In the data rows, 128 means zero.
Here are some numbered points:
tensor([157, 171, 141, 111,  68,  55,  97, 180]) 0
tensor([ 96,  95, 132, 153, 180, 159, 135, 102]) 1
tensor([207, 182, 126,  75,  45,  74, 133, 173]) 2
tensor([ 34,  42, 100, 183, 219, 209, 150,  93]) 3
tensor([ 92, 106, 129, 138, 133, 157, 133, 100]) 4
tensor([216, 180, 135,  83,  85,  74, 128, 169]) 5
tensor([ 82, 103, 129, 153, 152, 133, 123,  99]) 6
tensor([126, 126, 125, 140, 139, 141, 129, 117]) 7
tensor([ 91, 100, 130, 152, 179, 162, 134,  98]) 8
tensor([ 95, 108, 130, 137, 133, 158, 135, 100]) 9
tensor([ 83, 102, 121, 155, 189, 176, 144,  90]) 10
tensor([ 88,  82, 112, 155, 208, 198, 153,  92]) 11
tensor([190, 169, 143,  88,  82, 111, 133, 140]) 12
tensor([206, 188, 134,  76,  42,  49, 109, 200]) 13
tensor([ 57,  74, 112, 159, 177, 205, 152,  86]) 14
tensor([ 63,  65, 109, 159, 217, 209, 167,  83]) 15
tensor([ 74,  75, 123, 164, 185, 181, 127, 102]) 16
tensor([202, 178, 129,  72,  35,  52, 114, 194]) 17
tensor([183, 169, 140, 118, 103,  81, 113, 148]) 18
tensor([142, 147, 143, 107,  77, 136, 130, 115]) 19
tensor([ 63,  81, 112, 166, 177, 167, 138, 107]) 20
tensor([171, 160, 134, 114,  99,  77, 104, 159]) 21
tensor([152, 157, 146, 108,  53,  83, 111, 145]) 22
tensor([202, 178, 127,  93,  70,  72, 122, 173]) 23
tensor([ 18,  49, 104, 179, 194, 188, 143,  85]) 24
tensor([123, 122, 125, 141, 143, 145, 132, 114]) 25
tensor([ 63,  87, 122, 163, 151, 145, 109, 112]) 26
tensor([ 29,  56,  97, 187, 229, 184, 140,  93]) 27
Which point above is nearest to each new point? Its number follows each.
tensor([ 65,  62, 100, 163, 211, 204, 162,  90]) ~ 15
tensor([ 52,  74, 113, 172, 181, 173, 137,  99]) ~ 20
tensor([163, 149, 142, 116, 116, 129, 127, 125]) ~ 19
tensor([152, 164, 131, 119, 107,  82, 105, 151]) ~ 21
tensor([126, 158, 144, 124,  87,  97, 104, 138]) ~ 22
tensor([185, 162, 139,  96,  87, 106, 128, 140]) ~ 12
tensor([151, 151, 143, 104,  77, 131, 132, 121]) ~ 19
tensor([ 61,  69, 106, 169, 214, 201, 158,  83]) ~ 15
tensor([ 85, 109, 132, 151, 145, 124, 119, 101]) ~ 6
tensor([151, 155, 139, 123, 112,  75, 102, 155]) ~ 21
tensor([ 77,  63, 114, 152, 221, 234, 188,  71]) ~ 15
tensor([ 72,  95, 126, 159, 142, 137, 107, 116]) ~ 26
tensor([ 57,  58, 100, 169, 215, 208, 162,  86]) ~ 15
